[[129 130 135 126 134 122 130 126 128 130]
 [119 105 119 138 152 109 138 129 124 136]]
->
[[136 124 129 138 109 152 138 119 105 119]
 [130 128 126 130 122 134 126 135 130 129]]

[[123 124 141 157 133 126 129 144 127 155]
 [128 132 132 151 137 112 135 154 122 155]
 [145 119 115 137 126 136 140 136 122 124]]
->
[[124 122 136 140 136 126 137 115 119 145]
 [155 122 154 135 112 137 151 132 132 128]
 [155 127 144 129 126 133 157 141 124 123]]

[[152 153 103 103 152 111 123 111 105 149 144 107 117]
 [157 156 117 129 150 122 145 133 108 143 154 108 110]]
->
[[110 108 154 143 108 133 145 122 150 129 117 156 157]
 [117 107 144 149 105 111 123 111 152 103 103 153 152]]

[[128 114 100 100 156]
 [128 128 128 114 156]
 [142 100 100 100 156]
 [129 108 100 100 156]
 [128 128 126 102 156]
 [128 128 111 100 156]
 [128 128 127 105 156]
 [128 126 102 100 157]]
->
[[157 100 102 126 128]
 [156 105 127 128 128]
 [156 100 111 128 128]
 [156 102 126 128 128]
 [156 100 100 108 129]
 [156 100 100 100 142]
 [156 114 128 128 128]
 [156 100 100 114 128]]

[[113 110]
 [149 140]
 [111 106]
 [119 132]
 [113 135]
 [144 146]
 [148 138]]
->
[[138 148]
 [146 144]
 [135 113]
 [132 119]
 [106 111]
 [140 149]
 [110 113]]

[[111 114 131 121 145 145 150 117 110 119]
 [117 111 131 119 144 146 151 120 113 118]]
->
[[118 113 120 151 146 144 119 131 111 117]
 [119 110 117 150 145 145 121 131 114 111]]

[[118 106 122 147 127 125 125]
 [130 145 119 128 114 122 110]
 [131 146 118 127 111 125 112]
 [119 110 119 148 121 125 121]
 [117 111 118 147 115 122 125]
 [129 145 119 128 112 122 110]]
->
[[110 122 112 128 119 145 129]
 [125 122 115 147 118 111 117]
 [121 125 121 148 119 110 119]
 [112 125 111 127 118 146 131]
 [110 122 114 128 119 145 130]
 [125 125 127 147 122 106 118]]

[[135 113 135 152 120]
 [143 107 148 151 118]
 [113 116 108 153 105]
 [105 152 102 127 147]
 [133 103 150 142 151]
 [152 144 110 104 107]
 [146 128 135 106 108]]
->
[[108 106 135 128 146]
 [107 104 110 144 152]
 [151 142 150 103 133]
 [147 127 102 152 105]
 [105 153 108 116 113]
 [118 151 148 107 143]
 [120 152 135 113 135]]

[[136 149]
 [122 149]
 [139 138]
 [133 115]
 [139 114]
 [142 115]
 [129 130]
 [126 151]
 [122 132]
 [146 141]
 [114 125]]
->
[[125 114]
 [141 146]
 [132 122]
 [151 126]
 [130 129]
 [115 142]
 [114 139]
 [115 133]
 [138 139]
 [149 122]
 [149 136]]
